Each row has a name. Each piece below is followed by the name of the row it came from, unless a question asks for something else. Each question is about the rows just above it.

Columns, left to right: J X W Q G P S
[  52   41  -48 -120  -34   73  -46] = q_407
[ 30  41 -48 -75 -14  38 -26] = q_102
[  52   41  -48 -120  -34   73  -33] = q_583
The row with [  52   41  -48 -120  -34   73  -33] is  q_583
[-75 -48] is which row, read backwards?  q_102
The row with [  52   41  -48 -120  -34   73  -46] is  q_407
How many times does q_407 hold [-34]?  1

Columns, left to right: F B V C T
[-19 -26  -1 -32 -16] : q_620
[-19 -25  -1 -25 -16] : q_810
[-20  -7   4  -6 -18] : q_882
[-23  65 114  65 -24] : q_567
[-20  -7  22  -6 -18] : q_648
[-21  17  52  21 -20] : q_839
[-22  41  84  40   0] : q_879
[-23  53  97  63 -23] : q_170
[  5   5  37   5 -19] : q_781
[-19 -25  -1 -25 -23] : q_972
Which column holds [-19 -23] top down?  T
How many times does q_781 hold [5]?  3
Where do [-19 -25  -1 -25 -16] appear?  q_810
Count of [-1] in q_810:  1
Which column holds this, read top down? [ -1  -1   4 114  22  52  84  97  37]  V
[-19 -20] is in which column, read top down?  F

Columns, left to right: Y L N A K R D U H
[ 4 39  3  2 -2 39  1  0  1] -> q_125
[ -3 -24  -2  -1   2 -27  -1   0  -1] -> q_825
[ -2  42   1   2 -27   0   0  -1   0] -> q_220
[-10  54  -9  -6  -3  31  -6  -5   2] -> q_533
[-10 102  -9  -7  -4  86  -6  -6  -7] -> q_296
[-10  54  -9  -6  -3  31  -6  -5  -6] -> q_196
[  4 -41   3   2   0 -38   2   1   2] -> q_90
[ 3  3  2  2  1 17  2  2  2] -> q_706
[ -2 -14  -1  -1   0 109  -1  -1  -1] -> q_129
Count of [102] in q_296:  1
Which row holds [-10  54  -9  -6  -3  31  -6  -5   2]?  q_533
Which column holds this, read top down? [ 3 -2  1 -9 -9 -9]  N
Where do [-24  -2  -1   2 -27  -1   0  -1] appear?  q_825
[ 1 39 -2] is which row, read backwards?  q_125
Which column holds this, read top down? [  2 -27]  K

Columns, left to right: tafe dazar reme Rado pazev tuvub sibid vulu
[  47  -56  -45 -110   68  -56   19   20] : q_963
[  47   37  -45 -110   68  -56   19   34] : q_63
[  -3  -19   -4   68  -56 -110   20   19] : q_347
[  20   19  -56   68 -110] is which row, read backwards?  q_963
find: [20 19]  q_347
Which row holds this, read backwards? [  34   19  -56   68 -110  -45]  q_63
How many times does q_963 hold [-57]?  0

Columns, left to right: Vok Zef lem vosur
[ 8 62 17 76] = q_298
[61 60 61 61] = q_420
[18 62 69 18] = q_772
[ 8 62 17 69] = q_875
[62 18 69 85] = q_702
Which row holds this, read backwards? [69 17 62]  q_875
Which row holds [69 62 18] read backwards?  q_772
[18 62 69 18] is in which row?  q_772
Count of [62] in q_772:  1
Times [61] occurs in q_420:  3

Columns, left to right: Bepo Fefop pem zimo togit gisin gazuf fur
[ -5 -14 -32 -45  60 -30  61 -20] = q_365
[  7  44  -5 -23  72 -16  16 -22] = q_393
[-26 -37 -44 -61 -42  23  19 -28] = q_609
[-42  -4 -12 -52 -25  73  -6  -2] = q_862
[-36 -25  69 -21  51  61  13  -4] = q_691
[ 33 -28 -67 -34  46  14  43 -23] = q_358
[-13 -33 -16 -97 -44  31 -10 -23] = q_502
[-41 -40  26 -15   1  62 -48 -26] = q_185
[-67 -42  -4 -12 -51 -25 -23 -14] = q_198
[ 44  -6 -52  16  31  23 -16 -62] = q_35
[ -2 -48  16  45 -50 -16 -42  43] = q_591
Which row holds [-5 44] read backwards?  q_393
[-25 -51 -12  -4 -42] is which row, read backwards?  q_198
[-12  69 -67] is in which column, read top down?  pem

Columns, left to right: dovo Nos biri kifit das bon rane mapiz potup dedo
[49 -2 38  2 13 62 31 13 13 49]  q_428
[49 -2 38  2 12 62 31 14 78 -1]  q_5
[118  16  65  13  11  37  33  23   1   0]  q_844
[ 79  19 101  13  31  23  33   0   0  16]  q_476
Which column holds this, read top down? [37 23]  bon
How many times does q_428 hold [13]?  3
[-2 16 19] is in which column, read top down?  Nos
How many times does q_476 hold [80]?  0
Which column holds [ 2  2 13] top down?  kifit
find: [37 33 23]  q_844
find: [16 65]  q_844

Columns, left to right: Mape bopu Pid gado gukin Ton tipo
[ 67  -8  11   5  29 117   0] = q_878
[ 42 -61  17   7  10 -39   0] = q_200
[ 40 -14  10   9  14 -28  -5] = q_995
[ 78 -44   0   4  28 -41  -2] = q_204
[-61  18   6   5  28   7  -1] = q_231
find: [-61  17]  q_200
Which column holds this, read top down? [117 -39 -28 -41]  Ton

Columns, left to right: gid bunuf Vid tuf dituf zil Labo
[  2   2 -10 -10 -11  13   2] -> q_34
[10  7 -8  7  6 15 13] -> q_738
[ 10   7  -8   7   6  15 -14] -> q_539
[ -4 113   7  -8  -3  14   4] -> q_60
[ -4 113  -7 -11 -10  13  -6] -> q_730
Which row holds [ 10   7  -8   7   6  15 -14]?  q_539
Times [-9] occurs in q_34:  0

